One turning vector, and how many ticks it has turned:
The counts run from 0 to 176.
[132 192 109 184 140 118 191 146 135 124  95 157 142 115 118 103 106 153
 193  88 123 129 121 175 143 116  93 128 152 152 137 108 130 128 109 119
 156  97  89 147 145  73 117 151 149 140 112 119 119 161 129 178 128 147
 121 156 143 126 132 109 114 150]	118
[178 150  69 173 104 119 171 161 113 103 119 132 135 112 124 108 108 147
 188 100 121 132 154 166 116 125  80 143 149 155 150 101  98 123 106 135
 133  88 120 111 140  92 124 111 144 130 108 144 115 174 121 149 130 142
 140 173 155 114 116 117 149 178]	83
[150 156  86 170 101 116 197 148 129 104 123 162 137 112 139 109 129 130
 217  94 145 123 146 167 117 143  83 134 147 134 123  91 109 128  88 158
 144 101 127 125 139  91 125 133 136 112 111 115 113 170 124 144 119 138
 128 151 142 134 129 103 127 183]	149
[153 182 106 173 143 111 192 162 143 122 111 163 151 111 115  97 107 164
 198 101 109 149 120 187 127 117 101 129 153 153 143  87 127 143 119 115
 147 113 101 137 138  86 110 132 146 133 126 130 113 169 132 164 128 165
 124 162 134 125 134 129 127 159]	99
[152 170 117 169 108 117 197 183 165 138 137 172 149 108 130  99 129 163
 215  96 137 142 110 179 120 128  96 118 136 132 133  89 126 136 110 137
 147  99 121 125 132  90 116 125 148 135 138 126 117 165 129 155 130 153
 124 136 137 116 132 121 128 154]	79
[144 175 125 152 135 155 162 164 138 133 130 133 125  87 160  89 120 161
 212  72 109 138 106 172 117 124  94 122 149 147 129 111 143 132 112 128
 174  95  81 130 132 108 116 148 155 135 114 131 146 152 126 168 136 141
 119 165 160 116 164 127 134 134]	125
[157 154 109 161 135 139 152 133 100  95 105 121 122  96 148 103 100 138
 202  78 109 133 146 160 116 133  87 131 163 164 111 106 120 129 105 136
 177 106  76 131 137  99 102 125 132 121  93 127 141 158 118 162 132 135
 125 197 158 127 151 123 141 142]	36
[148 179 115 163 102 144 159 167 130 139 124 146 151 113 168  91  91 161
 206 101 108 145 112 181 136 114 101 128 170 155 150  94 135 126 104 136
 166 102 104 101 116  87  90 126 150 151  98 136 136 145  99 154 125 141
 125 178 146 133 141 126 109 138]	86
[154 155  90 197 128 136 175 155 117 100 116 131 114 104 136 115 129 129
 199  83 145 139 131 156 146 148  78 124 138 149 104 103  99 135 103 140
 168  82  78 132 152 102 151 140 139 111 124 128 128 152 142 163 127 147
 134 157 151  98 135  93 133 150]	128
[159 166 122 182 131 131 162 170 111 110  94 137 127 102 134 113 109 146
 215  72 139 119 134 150 133 128 103 111 159 166 148 118 100 105 101 146
 162  93  92 126 131 116 105 130 130 122 109 128 157 168  99 118 121 141
 125 171 162 110 136 126 138 148]	133
[144 188 115 155 122 143 178 148 125 122 109 159 139  93 142 102 115 153
 208  80 122 115 133 168 112 103  92 128 164 146 157 121 131 110  96 138
 149  97 108 132 122  95 115 142 158 135  95 124 128 174 105 148 140 134
 117 153 161 132 148 121 130 168]	47
[175 160  73 185 113 126 162 146  92  97 105 123 130 118 130 120  92 140
 179 101 120 140 151 165 149 128  90 138 162 167 146  98 101 124 101 128
 145 104  87 120 143  78 123 116 133 126 108 138 118 163 108 150 139 151
 138 182 155 123 117 112 132 154]	102
[173 176  80 192 130 133 176 191 131 120 130 129 137 110 113 122 106 166
 185 102 116 147 115 177 138 134 100 128 133 150 159  99 111 129 113 113
 136  90  96 116 134  90 132 122 154 138 140 156 118 165 125 154 146 164
 142 160 148  88 127 118 142 144]	12
[146 155  88 159 112 133 203 139 126 103 122 163 124  90 143 102 135 131
 213  87 127 120 146 173 108 136  96 124 146 144 114  97 120 129  96 150
 155 117 102 141 140  80 134 133 143 107 122 113 117 175 133 156 141 143
 122 149 152 142 143 109 146 175]	130
[177 163 115 154 125 126 168 180 122 120 125 140 151 108 125  97  96 170
 201  89 110 148 132 169 110 115 104 121 166 162 163 100 112 120 114 132
 153 107 107 116 119 107  84 107 136 135 112 135 137 175 105 137 132 147
 131 182 162 119 135 145 138 149]	171
[178 146  87 191 116 107 178 161 117 100 106 131 141 130 110 111  91 150
 193  96 127 142 143 166 138 123  90 138 152 163 140  94  95 136 108 148
 149 100 108 119 148  92 119 107 132 122 100 126 127 170 129 149 122 139
 139 181 146 110 105 120 148 161]	82
[147 196 100 176 127 151 160 154 123 111 133 141 131 104 177 110 122 142
 211 101 131 145 112 167 151 140  91 130 154 140 123  99 110 133 100 128
 160  90  90 105 117  90 108 139 140 131 127 161 116 132 108 149 134 160
 129 151 150 132 151  94 100 147]	20
[152 155 118 178 112 107 198 179 157 131 115 161 155 120 123 102 115 162
 209  93 131 147 121 180 144 126 103 120 143 149 132  76 124 138 122 144
 161 115 102 130 144  84 110 122 133 135 130 102 131 162 129 154 113 154
 126 166 133 122 123 123 128 146]	80
[152 178 131 156 127 143 172 174 132 137 117 148 138  89 134 100 110 172
 206  74 108 120 117 174 110 103 104 119 159 153 159 119 136 109 108 128
 159  98  90 136 129 103 109 137 161 143 101 123 152 171 112 151 140 136
 120 161 159 116 148 137 139 145]	48
[167 175  88 166 105 157 153 163 103 108 143 124 126  98 180 118 116 150
 202  95 124 151 127 165 144 142  91 122 148 147 135  94 104 123  95 128
 161  93  73 103 117  93 120 119 131 122 130 161 125 137 103 138 144 161
 135 161 160 124 149 103 129 136]	19
[169 133  91 192 104 127 184 175 136 111 120 137 116 116 135 117 129 137
 209  84 142 135 127 163 151 151  91 123 131 151 111  89 100 138 111 161
 167  97  89 123 149  96 144 117 131 113 134 124 133 153 143 147 121 146
 137 160 147  97 124 106 149 140]	147
[155 160  82 177 120 130 186 140 122  97 119 148 113  96 139 117 137 125
 213  84 141 121 142 166 119 146  74 134 138 139 105 104 104 137  99 139
 157  92  96 133 148  88 151 136 144 108 122 132 120 162 147 163 135 141
 130 146 151 122 136  95 137 171]	129
[152 183  99 174 118 129 190 179 152 120 135 165 146 112 140 102 131 156
 224  97 142 141 112 168 124 136  87 122 135 132 136  95 104 130 100 143
 144  84 123 114 124 107 114 135 153 136 135 151 122 166 122 142 132 152
 136 133 147 111 137 106 115 169]	78
[155 187 120 153 123 138 184 155 129 135 121 153 150  86 136 106 110 169
 201  93 111 133 137 181 119 116 118 118 163 158 153 104 131 116 102 128
 152 123  92 132 121  81  99 123 145 128 116 134 129 166 100 141 144 159
 115 160 153 146 147 133 137 159]	28
[168 161 101 192 103 128 160 187 118 126 109 129 135 119 135 113 103 162
 204  86 143 125 123 158 149 126  97 125 152 155 159 113 101 106 107 152
 153  87 100 104 130 110 109 119 145 147 110 145 146 159  99 121 120 141
 134 166 162  96 126 121 131 147]	153
[165 131 115 144 104 135 172 159 131 109 128 140 130  99 156  83 114 155
 216  77 109 149 140 173  99 139  94 125 157 154 114  87 120 136 108 159
 173 115 109 111 124 103 104 106 130 119 114 112 141 166 127 151 122 132
 132 188 151 132 143 139 151 152]	74
[172 172  89 196 113 134 157 178 126 122 130 125 139 123 146 121  99 164
 182 102 129 144 113 167 158 131  99 123 144 156 165 102 109 119 108 123
 146  90  89 104 130  88 119 115 148 149 120 162 121 147 104 144 140 159
 135 159 159  97 125 109 129 135]	173
[147 172 107 160 118 138 174 174 153 128 147 150 138 102 166  88 119 159
 223  90 120 157  98 178 121 135  93 122 143 137 122  82 129 148 112 132
 162  98 109 112 121  99 106 129 151 145 133 134 127 139 135 169 130 149
 128 160 136 119 153 111 126 143]	2
[153 194 102 186 125 124 178 167 135 122 125 158 143 117 140 119 116 152
 208 105 146 142 119 169 152 136 104 126 141 143 146  94 101 121 100 125
 142  87  97 109 126  86 114 133 147 128 130 154 115 147 107 142 131 166
 124 132 143 122 134  95 108 159]	97
[172 174 116 165 151 139 165 166 110  94 105 138 134  91 128 116 119 162
 204  82 124 132 147 165 120 136  99 116 150 158 143 114  92 114 100 126
 161  93  77 124 122 117 101 120 135 111 118 147 139 174 103 121 139 153
 123 162 158 113 151 125 151 151]	114
[162 172 103 151  97 130 186 157 131 125 128 161 154 102 152 103 118 161
 212 103 118 143 144 172 123 126 104 122 155 146 143  88 120 118  93 145
 152 120 112 112 118  79  93 119 127 122 126 124 120 156  96 134 136 157
 125 153 153 158 139 122 128 168]	8
